In the rows, 128 means zero.
One turn moves every row onto another: examples first, then more rows asked
Buna: [118 126 114  85  92 114 116 146 111 161 124 141 117 106 124]
fuge: [108 124 117  83  91 125 120 156 115 161 113 143 120 109 134]
fonuv: [132  93 103  82 129 147 147 132 133 119 118 131 169 131 149]
vul: [113 106  89 139 115 123 109 137 129  96 145 155 122 118 121]
Dupu: [122 117  49  94 137 149 148 140 133 134  98 142 121 121 119]
sef: [ 92 108  70 134 102 120 124 131 143 145 115 140 117 150 162]
bod: [120 108  87 143 117 118 110 135 116  98 151 150 126 128 129]
pubi: [126  93  92 111  74 160 145 105  85 138 125 140 124 124 121]
ruf: [132 103  81 118  83 156 150 106  82 131 117 136 138 123 115]
dosag: [132  93 105  89 131 144 150 146 132 127 122 135 173 129 143]
lol: [118 104 100 140 118 122 113 136 116  97 152 144 126 118 123]
lona: [ 90 104  80 127 102 117 131 129 139 149 126 145 121 142 174]
sapo: [ 99  98  76 135 100 124 132 123 138 145 123 140 121 146 176]
figo: [121 104  96 144 118 123 106 132 123 103 148 149 119 124 120]
Kevam: [131  85 116  91 133 138 148 140 132 116 120 143 159 125 156]
kifi: [130  86  90 115  81 154 140 111  81 143 122 142 126 126 110]
luda: [118 123  54  99 138 142 149 131 140 136 101 139 121 120 112]
falod: [140  92 104  90 131 146 142 140 131 114 123 132 169 121 142]
zona: [138  99  91 119  76 153 139 107  88 137 125 146 120 113 112]
sebi: [111 119 115  87  90 125 118 153 112 163 121 139 125  99 125]
ker: [ 98  99  70 120  95 129 125 133 131 160 124 144 116 152 169]
tugit: [127 121  44 101 134 145 143 127 132 136 101 137 118 119 116]
mekar: [127  98  86 112  77 159 140 106  84 140 115 139 117 129 113]
Sirob: [121 124  58 102 141 148 145 137 134 139 101 128 119 114 113]
Dadom: [125  95 109  77 139 142 143 141 132 124 126 131 161 120 142]
kek: [113 121 121  92  92 123 123 154 100 159 116 140 121 104 134]
Vove: [ 94 101  76 137 108 124 131 124 136 153 119 154 122 149 167]

sef goes to zona
Buna goes to Sirob
Now these:
bod goes to kek
fuge goes to tugit
figo goes to sebi
ker goes to ruf
falod goes to lona
dosag goes to Vove
pubi goes to fonuv

